In the rows, zero is written as 128.
Y: 4 groups of rows, each row roughly a mix of its group's hidden directions; some rows fit no group
Y (197 x 13)
[[ 87 136 117 101  55 156 132 105 116 124 153 137 140]
 [127 152 113  92  90 111 136 127 148 185 152  90 152]
 [146 180 142  85 105 143 139 145 102 141 119 170  92]
 [126  99 138 155 146  87 115 110 135 185 123 157  85]
 [120 137 151 138 132  67 106 183 140 128 149 166 139]
 [104 163 149 130 123 123 115  99  86 183 161 152 108]
 [107 102 124 143  76 113 135 171 140  73 144 113 145]
 [117 145 143 114  98 164  95 155  95 168 138  79 139]
 [150 120 150 159 204 120 151 130 117 106  94 131 129]
 [117  88 132  91 122 135  88 175  78 126 142 148 119]
 [118 133  74 135 142 158  89 126 155  74 149 122 110]
 [ 90 105 100  86  95 126 134 102 126 131 118 157 182]
 [137 137 125 163 167  81 138  82 109 156 163 148 123]
 [129  91 126 138 148 131 110 133 136 116  53  87 148]
 [115 103 110 114  94 112  64 144 147 123 164 146  94]
 [194 144 136 169 121 136 124  87 159 124 141 126  97]
 [160 106 132  64 158 148 141 125 149 124 122  90  94]
 [158 127 128 148  94 129  64 163 117 154 113 139  92]
 [105 150  62 116  96 140 110 143 122  76 135 132 116]
 [ 88 111 159 154 122 133 152  98 162 133 159  84 161]
 [ 68 132 118 124 132 169 100 136 175  99 105 113 118]
 [149 139 130 136 107 141 102 138  50 131  90 130 151]
 [176 155 140 126 146 117 119 143 114 117 125 173  66]
 [134 144 140 151 131 126  98 155  47 126 122 124 158]
 [ 96 122  89 163  67 113 150 140 110 140 140 162 122]
 [163 160 183 167 111 172 121 120 152 128 129 107 137]
 [153 120 109 152 145  85 159 120  89 157 142 121 181]
 [105  67 112 169 134 125 102 134 112 124  85 129 162]
 [123 134 159 152 177 174 120 154 145 112 159 132 170]
 [ 91 136  88 123 150  58 147 116 136 105 136 150 118]
 [113 116 124 110 131  54  97 160 152 139 150 141 101]
 [ 82 120 136 110 138 126 189  91 130 136 160  94 118]
 [ 98 138 113 163  55  89 130 148 124 118 140 143 130]
 [ 98  80 103 155  96  90 104 113 108 162 123 151 111]
 [130 185 104 130 144 118 158 153 167 131 146 104 173]
 [108 109 137 126 107  85  74 156 142 128 151 165  92]
 [145 129 159 106 105 174 129 179 118 127 151  89 161]
 [145  52 114  97 137 124 105 161 132 122 158 142 138]
 [ 86 134 121 137 152 117  93  81 145 117 145 154  76]
 [146  86 114  76 154 162 153 137 147 134 133  94  95]
 [102 116  86 113 148  78 154 144 138 118 165 132 172]
 [166 107 158 132  83 108 148  78 125 146 152 161 118]
 [ 97 130 101 154  72  98 131 141 126 162 164 155 107]
 [123  94 145 129 147  64 110 158 105 171 149 141 136]
 [166 151 139 181 145 161 116 159 172 144 118 126 107]
 [172 106 141 146 203 118 112 123 141 144 114 103 122]
 [ 92 105 151 155 128 101 125  68 141 155 166 122 108]
 [151 127 182 170  97 157 133 156  82 142 135 134 135]
 [139 114 146  95 115 151 161 125 155  77 102  89  93]
 [140  84 165 122 151 128  91 146 137  80 155 144 161]
 [104 134 105 151 173  94 154  78 134 128 145 167 147]
 [157 105  89 114 163 172 144  90 135  96 121  99 144]
 [141  85 143 130 139  84  99 171 103 157 150 157 148]
 [122 122 115  91 113  64  84 143 161 152 143 138 120]
 [ 93 102 143 147 139 108 129  66 142 154 166 110 102]
 [179 143 140  66 146 149 152 123 124  88 142 140 126]
 [125  98 151 146 150  84 114 155 140 125 119 156  64]
 [ 95  93 103 171 104 104 107 122 115 176 126 163 120]
 [164 138  88  96 148 153  79 137 108 108 114 169 118]
 [139 180 140 106 131 150 169  81 123 133 116 126  81]
 [ 84 167 148  79  99 157 147 113 120 151 135 156 111]
 [178 107  85 163 155 100  98 105 143 105 116 145 127]
 [156  90 109 123 143  88 174 105 137  99 119 174 129]
 [120 106 116 145  69 169 169 161 130 114 110 128 158]
 [107 100 127 137 198 110 154 119 134  88 150 118 104]
 [149 181 159 127 107 134 135 160  76 126  92 106 122]
 [141 126  79 104 139 159 132  89 102 128 116  68 131]
 [143 141 158 128 116 185 110  87 128 131  88 102  93]
 [153 158 155  99 158 164 151 136 148  82 119  87 137]
 [137 153 116 101 133 111 148 117  83 153 114  87 185]
 [123  95 168 153  91 184  99 155 126 143 149 133 139]
 [137 152 138 136  98 154 145 106 118 112  67 126  74]
 [112 148 111 124 125 149 181  74 149 121 105  84 119]
 [199 132  97 140 148 149 106 140  88 133 117 140 101]
 [159 142 115 136 100 101  70 181 119 140 109 150 120]
 [156 144 140  72 144 156 157 139 160 115 141  89  98]
 [157 182 147  92 121 128 152  83 119 121 128 154  91]
 [128  97 164 131 110 147  92 182 123 131 168 129 166]
 [118 113 113  80 129 132 124 107  92 127 137 199 147]
 [158 154 173 128 142 160 106  96 119 159 109  98  90]
 [118  88 130  65 122 184 117 142 116 104 126 137 111]
 [122 150 143 105 101 138 158 147 157 109 193 115  92]
 [146  94 146 137 141  75 106 167  98 149 149 167 133]
 [161 160 154 103 157 155 146 126 129  71 105 107 155]
 [132 118  81 112 135  91 131 159 159  96 142 149 179]
 [147  98 141 119 176 177 120 168 169 126 120 120 151]
 [158  68 149  87 158 116  90 115 134 107 107 123 123]
 [144 154 133  90 119 187 118 130 124  76 128  95 144]
 [156 140  96  98 162 156  83 137 118  98 118 169 107]
 [ 90 146 109 136 167  78 153 113 137 116 127 172 157]
 [ 87 158 137  71  99 159 170 121 127 139 122 150 126]
 [156 161 117 148 133  78 141 120 118 107  82 132 177]
 [107  72 106 140 123 103  99 154 112 142 181 141 149]
 [ 91 101 158  88  94 130 153 157  87 150 134 126 156]
 [155 135 171 116 177 147 112 108 116  79 124 140 163]
 [184 123  89 158 150 114 121 158 100 129 113 106 167]
 [159 163 116 128 157 153 167 113 134 129  95 103 182]
 [176 181 106 179 142 113 147 129 150 119 105 133 126]
 [130 100  99 132 113 154 130 149 174  85  85  98 149]
 [101  88 130  70  96 108 145  80 134 126 122 149 124]
 [118 120  99 102 155  86 130 162 124 116 176 135 175]
 [131 114 138 114 112 150  86  91 117  91  70 134  97]
 [141 138 135 179 143 179 121 141 182 110 138 142 101]
 [128 103 145 154  99 137  87 178 122 108 147 179 138]
 [ 96 124 136 102 100 172 146  66 124 131 149 118 160]
 [155 137  81 133 133 111 142 131 189 106 118 143 174]
 [140 135 154 180 152 169 126 136 185 119 129 149 104]
 [136 200 115 120  95 118 165 103 117 138 102 124 102]
 [ 83 120 102 138  80 150 159 176 107 112 137 151 128]
 [142 176 146 100 147 170 167 134 159 122 143  96 105]
 [145 157 115 153 119 126 104 172  57 132 114 111 136]
 [ 96 119 136 124 106 174 125 118 119  60 161 124 147]
 [112 106 124  91 118 140 143  72 193 136 132 129 114]
 [161 130 158 158 118 108 133 173 151 155  95 158  90]
 [ 66 129 112  96 104 181  93 128 130 137 111 121 125]
 [159 127 110 185 120 121 106 144 139 139 112  64 145]
 [ 98 140 171 151 112  83 110 166 106 140 127 167 105]
 [131 114 148 128 185 102 153 115 189 151 145 111 119]
 [ 85  73 164  88 112 143 122 143 143 108 141  99 130]
 [146 119 125 157 155  96 113  71 146 146 102 162  92]
 [136 155 114 157 120 146 184  93 100 135  99 106 168]
 [123 165 111 111  64 122  90 152 140 156 146 133 156]
 [138 134 136 132 176 131 106  96 170 135 189 118 151]
 [110 120 143 176 106  92  87 128 111 101 115 157 171]
 [157  88 159  84 159 136 119  93 115  81 128 136 117]
 [ 88  85 145 104  87 127 108 101 129 138 170 139  94]
 [115 152 159 124 119 164 148  72 110 153  94 123 166]
 [ 97 124 125  60 101 168 173 116 123 133 124 133 136]
 [165 120 173  98 119 122 141  58 109 135 139 133 121]
 [108  61  89 144 100 108 115 142 112 151 139 161 127]
 [145 191 112 137 136 162 137  94  96 107  99 116 152]
 [113 119 165 144 114  90 109 158 163 137 132 180  92]
 [162 101 138 140 184 148 152  97 119 115  78 120 116]
 [107  85 141 133 146  82 108 124 156 165 150 148  85]
 [ 79 103  89 136 132  72 134 121 120 108 133 171 123]
 [100 144  86  99 149 132 147 108 154 151 128  78 169]
 [117  95 129 176 174 111 121 110 167 106 138  98  97]
 [117 106 124 171 130 103 148 156 151 173 175 155 149]
 [ 85 129 134 103  64 159 136  93 115 131 156 136 145]
 [139 135  87 100 160 172  93 124 110 109 117 174 108]
 [128  90 121  76 126 188 114 146 128  99 115 123 100]
 [158 117 142  68 119 131 152 108 136  84 114 106  88]
 [157 107 140 100 136  95 160 118  75 145 155 171 134]
 [110 121 108 122 112 194 140  73 115 113 122 102 107]
 [130 130 173 143 115  95 137 108  90 177 165 138  98]
 [120  93 138 132 102  97  95 163 136 102 186 148 147]
 [160 149 136 107 178 172 132 140 146 163 156 164 135]
 [136 115  81 138 126 103 138 135 179  96 126 156 177]
 [157 140 121 140 188  83 140 163 167 138 127 109 127]
 [101 111 139 177 153  94 111  87 151 144 157  98 108]
 [101 116  99 143 111 159 150 149 186 128 178 141 133]
 [113 105 134 143 126 192 150  81 133 102 116 130  88]
 [118  85 143 162 154 142 105 137 125  92  84 118 174]
 [140 116 138 166 140 158 110 142 106  72 101 176 117]
 [114 166 116 115 121 185 138  91 158 115 110  84 121]
 [145 115 133  92 153 182 170 120 148 113 107 101  94]
 [ 98  98  96 135 129 133 134 136 173 109 187 163 125]
 [137 126 171 171  97 131 112 164 144  96 158 167 113]
 [101 127 127 176  88  87  90 152 135 145 140 159 148]
 [145 165 158 142 142 113  88 120 134 155 147 191 144]
 [117 128  84 112 138 158 116 145 166  78  90 131 162]
 [152 114 100 174 164  88 137  75 136 129 140 150 127]
 [124  72 146 151 106  98 115 154 184 130 145 154 131]
 [133 116 161 113 127 107 163 101 142 113 139 177  70]
 [180 106 127 146 191 112 103 144 153 141 119 109 111]
 [207 114  94 136 143 112 132 147 129  96 103 136 132]
 [ 80  96 105 164 128  85 130 130 131 151 151 173 126]
 [ 92  92 109 141 103 169 150 144 164 135 175 144 116]
 [134 176 114 120 140 165 175 113 105 145 168 161 119]
 [149 144 140 148 159  83 140  87 123 132 157 178 101]
 [140 113 147 131 191  98 150 124 188 142 141 118 126]
 [147  88 166 130 189 122 132 140 152 163  96 137 127]
 [124 117 127 118 135 158 160 124 145 109  73  66 106]
 [162 104  92 140 168 103 167 125 112 105 120 162 163]
 [179 107 135 155 180 113  91 152 144 149 120 112 105]
 [163 137 120 136 105 142 176 154  94 146  94 111 174]
 [ 73 111 126 124 131 148 169 119 116 146 140 102 186]
 [ 84 107 123 131  81 145 148 172  96  98 143 150 115]
 [164 139 105 110 153 131  74 133 110 114 122 170  83]
 [ 95 109 104 137 104 163 158 154 176 130 175 129 143]
 [143 164 115 125  76 114  79 167 124 162 131 131 148]
 [121 180 105 141 131 149 167 102 144 147 109  86 165]
 [ 96 108 136 126 172 129 191  95 127 111 150 101 115]
 [ 99 136 120 189 133 117 103 108 110 169  88 146 148]
 [169 142 142 185 153  73 151 121 121 135 145 143 134]
 [ 81 102 148 121 148 115 166  84 166 110 149 139 105]
 [ 99  90 112  76 116 175  80 134 119 121 121 120 118]
 [124  91 141 157 118  98  82 143 124  91 103 142 175]
 [124  62 128 136 179 152 100 152 132 132 138 124 161]
 [101 111 109 129 112 142 188  98 163 129 126  86 155]
 [162 102 150 145 116  81 167 103 106 151 160 128 161]
 [140 158 117  92 114 170 147 151 118  84 127  91 166]
 [143 110  84 141 137 123 128 109 193 121 127 145 178]
 [171  98  79 165 157 111  99  97 140 109 120 140 131]
 [156 132 138  99 201 173 126 124 138 158 137 129 133]
 [ 78 139 134  80  94 172 155 101 124 149 132 141 130]
 [145 134 163 139 120 180 110  88 123 152  92 109  88]]
one row of each group, then the others: which group is each in?
[139  72 120 107 138 126 104 145 133 153 178 176 121]
<38>
[109 158 171 142 105  83 137 164  92 163 120 146 136]
<43>
[148 113  85 142 137 113 133 109 193 114 121 148 173]
<137>
[174  98 113 155 147  85 143  90 106 142 154 137 156]
<102>

[ 94  86 117 184 129 125 112 123  97 114  97 132 167]
<38>
[149  93 174 112 144 110  85 114 126  76 133 152 145]
<38>
[171 109 115 110 123  98 154 113  73 155 144 152 162]
<102>
[185 127  89 169 152 127 108  97 158 107 117 128 109]
<102>
[148 162 101 121 155  85 123 172 128 134 144 104 178]
<43>
[ 96 111  93 101 120 189 110 137 112 126 112 118 174]
<102>
[147 136 136 177 111 108 147 138 136 154 128  58 150]
<102>
[111 153 128 136  68  93 132 138 130 125 184 154 109]
<38>
[114 160 124 145  59  79 131 109 113 115 116 145 110]
<38>
[116  47 116 136 117 108  92 157 138 135 140 141 135]
<38>
[ 95 106 152 148 120 104 113  75 166 135 152 122  86]
<102>
[145 148 162 158 151 105 119 111  91 167 171 134  93]
<102>
